A single turn carries every row of the set below to another of its rows. Some are shown first; where does it send the rows asked next?
Tadi: -154  -57  97  113  33  107  -321  -283  -121  -68  118  -23
neses: -60  -259  -52  7  123  -36  -148  -181  150  250  24  -316
Bosi: 111  33  271  -72  -241  -383  -21  -315  396  -127  17  33
fedaz: 188  73  -97  -138  301  -68  248  -218  222  -210  -2  -91
Pok: 304  99  -11  -100  176  -116  320  -229  220  -187  142  36
kadin: -139  -5  76  -83  21  -264  -146  -228  341  -173  -292  -76
Mosi: 380  73  6  -103  146  -163  284  -232  192  -176  94  -47
lide: 255  56  -91  -116  283  -109  215  -192  153  -200  -68  -102
lafum: -221  -99  7  54  68  -350  -93  -219  -190  -193  294  -54
kodog: -272  -92  23  -74  -78  -464  1  -203  95  109  128  -285
Robal: -241  108  240  13  -274  -316  -13  -300  123  -67  265  -198
soduf: 119  146  -55  -145  197  -243  336  -204  183  -258  62  2
lovi: -330  -134  29  110  152  -101  11  -162  384  38  -135  -5
Mes: -16  -246  -50  128  223  19  -214  -203  -147  -77  216  -70
lata: -225  -34  210  89  -142  -372  181  -239  406  13  148  81
lubal: -280  53  159  62  -117  -193  -216  -305  -154  -152  208  6
kesub: -270  -169  106  -177  -176  -241  -115  60  25  -46  271  -41
lotak: 135  -176  126  122  -32  -169  -83  -275  -111  -70  488  25
defo: 248  -118  169  7  -24  11  -179  -275  428  -26  -127  -12
dovu: 7  -19  240  125  -167  -1  -222  -344  -87  -40  339  57
nop: 312  88  0  -125  173  -117  309  -259  257  -185  150  -37
Raso: 193  83  -103  -110  300  -58  266  -190  195  -207  -6  -16
zoki: -111  -1  106  -56  192  126  -190  -76  121  183  0  212
Ker: 7  -243  172  -119  -213  -42  -137  31  90  59  384  2
lenu: 46  73  302  -62  -90  -78  -42  -160  158  188  293  307
lufed: 140  -192  150  11  -178  -232  0  -269  197  265  346  -209
bofo: -174  -278  31  -131  -24  41  -225  89  47  25  165  -72
Giron: 127  145  -41  -168  190  -263  328  -237  208  -256  77  -69
mitot: -318  -20  25  40  66  41  -210  -216  107  -29  -58  -302
doto: 64  -187  189  183  -13  34  53  -230  477  163  123  81
sop: -337  151  170  -141  22  -270  -59  -101  65  57  81  227
moket: 128  -72  228  120  -152  157  -146  -303  215  114  271  -183
veluk: 183  137  -36  -148  172  -309  298  -214  141  -253  19  -80

lide goes to -> veluk
Mes goes to -> lafum
moket goes to -> mitot
Now these:
lubal goes to -> dovu
lovi goes to -> lata
neses goes to -> kodog
kesub goes to -> Ker
defo goes to -> kadin
Raso goes to -> soduf
nop goes to -> fedaz
zoki goes to -> sop

A single turn carries every row of the set below to another of its rows. Some are shown first; where does it send the rows asked next?
fisak: 229  224  -270  -330  115  -112  -139  -251  80  -55  -339  -301  -51
siki: 241  316  -281  -276  0  27  -134  -261  250  60  -117  -380  -49
vapaz: -162  332  243  -100  -40  184  -194  129  -33  -110  -255  51  -256
Zovus: 308  267  -96  326  -72  191  -148  -101  -7  311  -183  -21  -157
Tomu: -149  361  228  -86  -54  212  -196  137  36  -107  -177  32  -260
Zed: 302  277  -117  272  161  44  -184  -112  -15  15  -107  70  -152
fopi: 232  198  -238  -281  -138  49  -95  -260  57  273  -460  -402  -56
fupu: 324  61  85  -3  -54  218  141  -104  103  144  -303  -290  303
fogul: 321  116  53  -21  102  137  100  -100  170  -67  -144  -243  304
Fup: 212  352  -122  -272  -113  60  -123  -286  267  145  -133  -459  -177
lunev: -83  137  294  -57  -29  245  -57  158  -124  -77  -383  26  -187
ribu: -85  222  257  -59  42  247  -87  161  18  -209  -156  30  -182
Nen: 203  247  -89  -283  -184  34  -95  -278  74  287  -429  -457  -186
Kerut: 306  311  -125  293  79  119  -181  -115  49  93  -36  23  -160
Lazu: 198  210  -79  -313  -96  -52  -101  -283  -10  188  -533  -410  -183
Fafif: -78  223  279  0  -196  416  -52  160  78  75  -168  -65  -198
Kesi: 297  192  -88  264  125  16  -160  -106  -168  113  -348  76  -163
nubo: -144  373  224  -64  -120  267  -184  129  75  -50  -126  2  -259
rusa: -80  254  253  -25  -21  316  -85  160  107  -151  -63  1  -188
zomuz: -86  165  269  -65  31  216  -75  159  -66  -181  -289  50  -193
Bevi: 235  246  -255  -254  -169  107  -99  -257  156  288  -306  -424  -56
pizuf: 325  101  67  11  -39  229  124  -95  174  114  -188  -300  309
dutir: 322  28  89  -18  -2  167  134  -95  36  109  -377  -264  297
Nitap: 315  13  92  -36  62  117  129  -96  8  21  -394  -225  308
vunir: 202  249  -112  -351  105  -169  -143  -277  49  -79  -361  -335  -173
vukag: 233  286  -287  -308  99  -55  -146  -262  191  -47  -191  -332  -51
taz: 327  79  57  -47  147  86  103  -98  106  -94  -227  -215  300
Zov: -76  263  259  -4  -124  387  -70  154  114  -33  -68  -44  -190
zamo: -148  306  258  -68  -193  267  -170  136  -48  79  -327  -6  -265
Gib: 293  225  -99  254  182  0  -175  -110  -108  18  -232  83  -150
Mepa: 240  291  -277  -259  -116  102  -120  -263  246  196  -170  -426  -49
fiz: -145  373  232  -57  -183  298  -178  135  56  28  -164  -28  -257
Nur: 309  300  -111  328  -22  184  -165  -108  45  226  -68  -19  -146
riko: 194  315  -143  -327  94  -114  -149  -277  165  -95  -199  -367  -173
Pizo: 318  44  75  -47  122  72  108  -93  40  -62  -330  -208  301
Siloz: 201  212  -97  -344  26  -130  -117  -282  -22  41  -496  -355  -173
fadof: -147  345  251  -60  -211  305  -168  130  15  82  -242  -18  -254
godi: 320  116  54  -3  29  202  116  -105  199  23  -127  -276  305
sopob: 229  172  -229  -310  -41  -37  -109  -258  -7  169  -526  -347  -56
godun: -147  306  261  -90  -139  228  -173  136  -83  15  -369  25  -259
bep: 212  308  -112  -262  -196  84  -98  -286  197  262  -265  -484  -181
Latun: -82  144  294  -42  -138  319  -46  148  -89  41  -390  -9  -192
nog: 298  184  -74  283  21  85  -148  -111  -173  233  -384  41  -159
kud: 225  175  -247  -327  70  -104  -127  -261  1  27  -476  -309  -47
zuba: -83  178  292  -10  -196  387  -42  160  -13  103  -297  -46  -199
rekob: -155  316  250  -96  -72  191  -184  134  -73  -64  -331  47  -259
rul: 301  208  -78  310  -54  150  -146  -115  -106  306  -316  -8  -160
gako: 209  357  -140  -301  9  -29  -146  -281  253  -8  -110  -414  -173

taz goes to -> Pizo
lunev goes to -> Latun
gako goes to -> riko
Now these:
Tomu goes to -> vapaz
kud goes to -> sopob
Zovus goes to -> Nur

